(in the rows, 128 means zero)
The same turns and mirrors carry the whole set onto itself, and each row onto the other rows of its family. Which rows share a family with each named row? Give them in list order.
These 32 rows form 4 families of 8 rows each.
q317: [130 173 107 106  86 138  97 124 102  83 105 120 117 128 152 143 128 150
 128  88 148]
q146: [122 160 132 123 107 110 103 169  80 107 135 137 100 131 123 144 114 151
 145  96 132]
q566: [110 164 143  80 107 102  94 159  99 111 119 110 135 129 141 109 140 170
 154 103 121]
q709: [127 158 122 105 120 119  92 163 107  69 134 136 115 130 146 121 114 156
 148  90 122]
q593: [ 80 129 157  87 141  83 111 114 109 135 103 135 129 104 119 105 101 130
 128 119 125]
q916: [ 83 137 143 112 133  98 107 114 102 113 119 153 101  95 110 119  85 121
 121 105 143]
q316: [134 181 107  88 105 122 100 111 107 111  88 119 151 146 163 127 122 159
 149 110 112]
q609: [123 152 134  84 127 108  95 162 112  87 118 120 139 138 156 108 129 163
 155 102 109]
q133: [135 187  95 112  99 135  94 117  98  90 108 139 120 135 151 139 105 152
 143  97 128]
q340: [ 83 133 161  97 150 104 130 116 118 150 105 127 128 131 121 102  96 132
 144 114 119]
q491: [ 93 130 148 116 141 120 116 140 100 111 130 143 103 118 108 133  72 136
 141 105 162]
q762: [114 171 125 108  99 119  88 158  91  87 136 131 104 119 132 125 123 160
 145  88 140]
q398: [141 161 108 124  91 135 112 130  93  99 102 127 110 138 146 166 117 138
 124  95 145]
q361: [137 154 117  85 116 124 102 133 122  82  95 113 147 143 172 123 131 153
 140 101 117]
q65: [138 153 125  94 100 119 118 127 102 126  78 102 147 150 159 149 138 146
 133 113 124]
q870: [ 95 130 139  87 129 103 118  82 120 130  74 124 141 111 138 120 106 119
 113 119 132]
q204: [ 96 135 138 114 123 119 124  78 114 128  90 148 101 117 129 155  91 124
 129  79 144]
q217: [111 134 125 116 126 144 124 101 113 105  94 132 115 126 131 153  77 124
 120 104 173]
q166: [ 93 129 149  94 130 107 129  76 120 146  75 132 126 125 139 142 106 131
 135  91 131]
q824: [118 177 126  85 119 102  94 143  97 118 115 126 143 140 146 107 120 170
 167 112 102]
q451: [ 99 137 124 112 121 117 113  82 113 108  89 144 111 101 129 135  89 111
 104 105 150]
q49: [ 81 127 166  93 140  90 123 104 111 152  98 139 118 120 123 128 103 139
 149  92 122]
q833: [139 160 106 106 110 136  98 135 115  64 110 129 121 135 162 135 117 148
 134  90 130]
q624: [100 136 139 101 137 126 137  82 129 141  77 121 136 137 140 122  98 120
 125 112 129]
q998: [120 185 114 109 112 115  88 148  89  98 134 147 114 130 133 120 102 164
 161  99 119]
q342: [126 165 122  80  95 122 101 125 111 107  88 100 147 136 162 126 145 159
 136 103 129]
q603: [ 88 122 164  85 151 103 122 139 109 138 107 119 139 130 121 115  93 148
 150 122 141]
q683: [119 150 149  91 115  94 110 167  90 134 112 113 136 143 136 127 134 161
 154 114 112]
q468: [ 84 141 148 124 145 116 125 121 109 129 126 150  97 120 109 115  78 125
 137  99 136]
q444: [108 124 141  86 135 127 131  99 123 131  72 108 150 139 144 137  97 133
 130 122 151]
q845: [101 144 127 127 129 139 131  87 120 120  99 142 104 126 128 135  80 113
 119  97 147]
q913: [ 82 133 153 114 133 103 118 105 104 134 114 156  94 112 114 140  88 134
 143  79 136]

Which other rows belong to the same family as q204? q709, q609, q361, q166, q49, q833, q913
Which other rows belong to the same family as q845? q317, q566, q340, q762, q624, q342, q468
Which other rows belong to the same family as q491? q146, q398, q65, q217, q603, q683, q444
Which other rows belong to the same family as q916? q593, q316, q133, q870, q824, q451, q998

The same turns and mirrors carry the whole set onto itself, and each row onto the other rows of its family. Which rows share a family with each named row? Give them in list order.
These 40 rows form 5 families of 8 rows each.
q419: [130 160 142 153 146 132  77 111]
q382: [162 126 138 129 154 134 136 126]
q646: [128 163 152 130 134 161  88 144]
q909: [154 134 108  95 124 148 122 111]
q667: [153 126 126 113 162 126 133 110]
q140: [109 164 129 103 147 150  81 114]
q756: [136 160 154  99 150 154 107 142]
q959: [163 133 118 103 120 152 126 123]
q538: [164 133 123 119 112 158 122 131]
q615: [137 127 112 113 162 124 120  93]
q904: [137 159 138 110 169 119  98 104]
q570: [143 136  99  99 122 146 109 101]
q775: [122 130 108 152 141 134  94  93]
q91: [143 123 154 130 135 170 134 124]
q759: [132 125 149 148 126 173 121 121]
q189: [131 129 120 168 134 141  96 109]
q822: [159 127 141 153 141 140 125 131]
q517: [157 135 120 134 104 161 111 128]
q380: [149 157 149 112 169 122 107 116]
q861: [136 162 158 117 141 159 101 148]
q367: [115 164 142 132 133 160  78 132]
q712: [137 136 102 128 106 156  95 106]
q59: [152 159 160 144 152 133 100 132]
q125: [118 125 138 153 123 173 106 108]
q243: [108 164 133 120 139 155  75 120]
q314: [146 129 135 168 134 144 109 125]
q343: [124 129 104 129 153 127 103  87]
q772: [156 157 158 126 161 128 108 128]
q355: [131 123 135 100 151 157 135  99]
q99: [116 123 124 103 148 156 120  86]
q676: [126 159 131 121 163 121  85  97]
q85: [123 160 133 139 153 126  76 100]
q497: [107 125 120 121 139 161 106  84]
q626: [141 123 149 110 146 162 140 115]
q223: [117 162 134  90 155 147  92 118]
q679: [141 159 153 155 146 134  87 125]
q473: [129 161 144  89 155 148 103 129]
q442: [108 126 126 141 128 168 101  94]
q459: [145 135 111 137 103 161 100 118]
q651: [136 136  96 113 114 151 100  99]

Which other rows belong to the same family as q517? q909, q959, q538, q570, q712, q459, q651
Which other rows belong to the same family as q343? q382, q667, q615, q775, q189, q822, q314
Which other rows belong to the same family as q223? q646, q140, q756, q861, q367, q243, q473
Which other rows belong to the same family as q85? q419, q904, q380, q59, q772, q676, q679

The same turns and mirrors carry the whole set onto itself, and each row onto the other rows of its family. Which rows share a family with each named row? Give them in list order.
These 32 rows form 4 families of 8 rows each.
q820: [142 155 102 134 119 133 130 101 105 129 117 129 144 111 161 133 125 101
 118 149]
q657: [132 147 146 147 111 153 147 165 162 118 123 135 120 116 165 105 127 152
 135 118]
q777: [129 137 156 125 131 102 124 173 116 159 126 163 162 105 148 156 113 127
  95 138]
q610: [163 170 115 112 121 126 111 184 157 131 133  88 143  84 148 152 148 122
 132 130]
q276: [145 152 141 136 147 116  98 167 117 161 123 150 163 102 141 169 116 133
 102 115]
q105: [145 167  97 139 122 127 135 105 104 124 115 130 140 128 151 148 125 111
 111 142]
q494: [131 133 157 124 134 109 114 166 119 163 125 158 164  96 153 150 119 125
 104 135]
q117: [146 159 125 105 102 101 151 194 158 124 134 111 135 105 146 155 144 121
 119 155]
q86: [141 144 147 132 145 118  95 165 117 164 126 149 164  95 150 154 120 130
 106 122]
q750: [135 158 136 154 114 147 156 168 158 110 126 134 111 134 148 127 120 160
 129 116]
q252: [145 162 100 140 123 134 126 102 106 130 116 126 146 114 158 137 125 103
 119 140]
q202: [138 152 144 134 143 101 120 169 114 157 127 160 155 117 135 177 115 138
  98 127]
q245: [144 154 141 136 147 110 108 167 117 157 127 155 159 112 134 175 114 137
 100 121]
q405: [151 174 117 110 106 100 145 192 160 125 134 107 131 112 137 171 142 126
 119 148]
q409: [164 177 112 117 121 123 118 186 157 128 134  91 138  99 141 165 143 128
 128 130]
q722: [141 153 106 131 114 131 139 102 102 128 118 136 146 116 162 134 125  97
 115 153]
q424: [141 162 131 154 122 160 140 164 161 116 124 128 119 125 153 124 123 160
 132 105]
q943: [146 155 130 102 105 111 131 186 157 131 134 100 146  83 161 135 148 111
 131 152]
q295: [139 162 133 155 119 154 146 165 164 112 124 132 116 130 151 128 124 161
 131 106]
q617: [137 148 141 148 116 160 141 162 160 115 124 129 118 112 165 107 126 155
 137 115]
q208: [139 137 154 128 139 114 103 164 116 165 126 155 168  89 154 148 119 124
 107 128]
q964: [142 165  98 135 115 125 145 106 107 120 117 135 138 130 149 152 122 108
 110 146]
q550: [129 148 145 144 111 147 158 166 161 115 123 136 118 122 162 111 124 152
 131 124]
q335: [161 178 110 116 116 110 132 191 157 125 137  99 135 108 133 173 143 129
 120 136]
q178: [132 145 149 128 133  99 127 173 115 154 129 163 157 115 139 168 113 133
  97 137]
q740: [143 153 134 151 119 162 134 164 162 117 121 126 119 115 161 113 124 156
 135 108]
q541: [138 155 105 132 111 124 146 107 106 123 120 138 142 124 160 138 125 101
 112 156]
q144: [139 159 105 135 113 121 153 107 104 122 117 137 138 127 152 144 121 104
 110 153]
q976: [149 168 100 142 124 133 130 103 102 126 122 127 142 121 154 150 123 106
 116 140]
q995: [144 154 132 103  99 103 143 193 157 127 134 108 139  92 157 144 142 115
 127 159]
q711: [159 162 125 107 113 125 115 186 158 132 132  90 143  78 159 139 148 114
 132 141]
q400: [132 153 139 146 109 148 158 169 163 112 123 138 113 130 155 119 121 154
 128 121]

Which other rows belong to the same family as q409? q610, q117, q405, q943, q335, q995, q711
Which other rows belong to the same family as q541? q820, q105, q252, q722, q964, q144, q976
Which other rows belong to the same family as q202? q777, q276, q494, q86, q245, q208, q178

